Rotation paths and how fast each direction turns (degrees per step)
Each turn is a multiple of 5 degrees from 10 to 175, or 0.
Each row of a path follows its step; steps can be skipped.

step 1: [ 20 -21 -14   1  15  15  -7  -8  -7  23 -12  12   0 -13 -22  -6  30 -29
 -16  35 -18  11  37   2   7  23  11  24 -42  -8 -10  23 -10  -2]
step 2: [  4  20 -16  32  34  24  32  -3 -11  14  -2  -1  -6  38 -13   3 -18 -16
   2   1   6 -10  -2  -5  -8  -2  37  12  29 -11  45  -8   6 -13]
step 5: [-20  -9 -39   7  15  -3  29  25 -47  28   2 -12  -2   3 -15   1  -3 -32
   3  14  -1 -13  -1 -19 -11 -11  25  -1 -29  -5  22  12 -24  11]
step 7: [ 20 -12 -23  -4  32 -25 -14 -12  17 -11  -1 -17  29   4 -46 -25  11 -14
  16 -12  30  -4  20  14 -27 -24  13   7 -21   9   3   3 -12 -12]
step 9: [ 25  14 -30  37  24   2  23  -9  10  29   1   3 -14  12 -14 -18  -8  10
 -31  27   5   4 -19  -1  -3  -7   6  21 -17 -11  -1 -24 -43  -5]
step 10: [  6 -13   0  12  29   6  -1  -3   0 -34 -23  25   5 -12 -47   6   4 -20
  31 -22 -35 -13  11  21  -2 -20  33   8  -5 -13   7 -15  10 -10]
step 11: [-17   4  -1  15  24  -7  11 -21 -16  15  11  -6  34  28  -1 -16  15   4
  -8   8  16 -19  -8  16 -64  24  16   0 -10  -5 -24  10   7  16]
step 12: [  1  16 -28   8   7   8  -3   7 -11  20  -2  16 -47   7 -33 -25   8 -13
  29  34 -17   2 -13   3  11  -6  -6  23 -44  14   0  -2  -2  18]
step 13: [ -8  -8   1  17  -2   3  29  -4  -6   0 -28  32  22  10 -41  23 -29  -6
 -20  -2  18 -10  22  10 -22 -18  13  27  -1 -35  16 -19 -14   5]
step 14: [-13  19 -36   0  37  -6  25   8  18 -20  10   2  27  12 -13 -14  29  10
   3  -4 -27  -7 -10   8 -27 -34  15 -14 -19  24 -12  11  22  10]
step 15: [  5  12  22 -16  13  10 -21 -19   6  29 -13  29 -20   8 -34 -14  13  -9
  10  16  17 -31  -6   2 -37  17 -20  -6 -41 -17   5  -1 -16  -6]
[ -5   1   1  -7  13  11   0   6   2   8   9  -1   5   3  12   5   6 -12
   1   1  -1  -5  -5  -1  -5   9  -3   5  -5   7   6   9   1  -1]	110
[  4  -2   2  -2   4  -3  -7   7  -9  -3  -2   5  -3 -11  -1  -2  14  -5
   4  -6   0   0  -3  -9   7  -6   4  -5  -8   4   8  -9   0  14]	155
[ -3  -7  -9 -13  -5   4   3  -9   2   5  -4   4  -5 -14  -5   9   2 -10
   6   2  -7  -5   1   6  -1   4  -6  -8   5  -8  -5  -3   1   2]	155
[ -1  -2  -3   4  -6  11   8  -1   1  -7  11   0   7  -1  -6   1   8  -1
 -10  -2   3  11  -4  -8   1  10  -2  -1  -6  -3 -12  -8   8   1]	140
[ 11   4   1  -3 -11   3   0  -2  -4  -6   6  -4  13   0   5   1  -2  -4
  -1   6 -10  -6  -4   8  -4  -9   0   4  -2   2  10 -14   2  -5]	100
[ -3   2   0   1  -1   8   0   7   3  -5   5   7  -7   3  -4  -3   1   5
  10   1 -20   2   6   1   9  -2   2   1   3   9  -1   5  15  -3]	170
[ -1  -2   3  -9  -9  -7 -10  -1  -8   3  13  -5  -9   5  -5  -1   6   2
   5   8   0  -3   5  -8  -8   2  -5  15   2   0  -7  -1  -3   4]	95
[  5  -2   3   1  -2  -3   3   2  -3  -4   2   0  -3  -6  -7  -1  -5 -10
  -5  11  12   5   0  14   1   5   2   1   6  13   3   6   9  11]	65
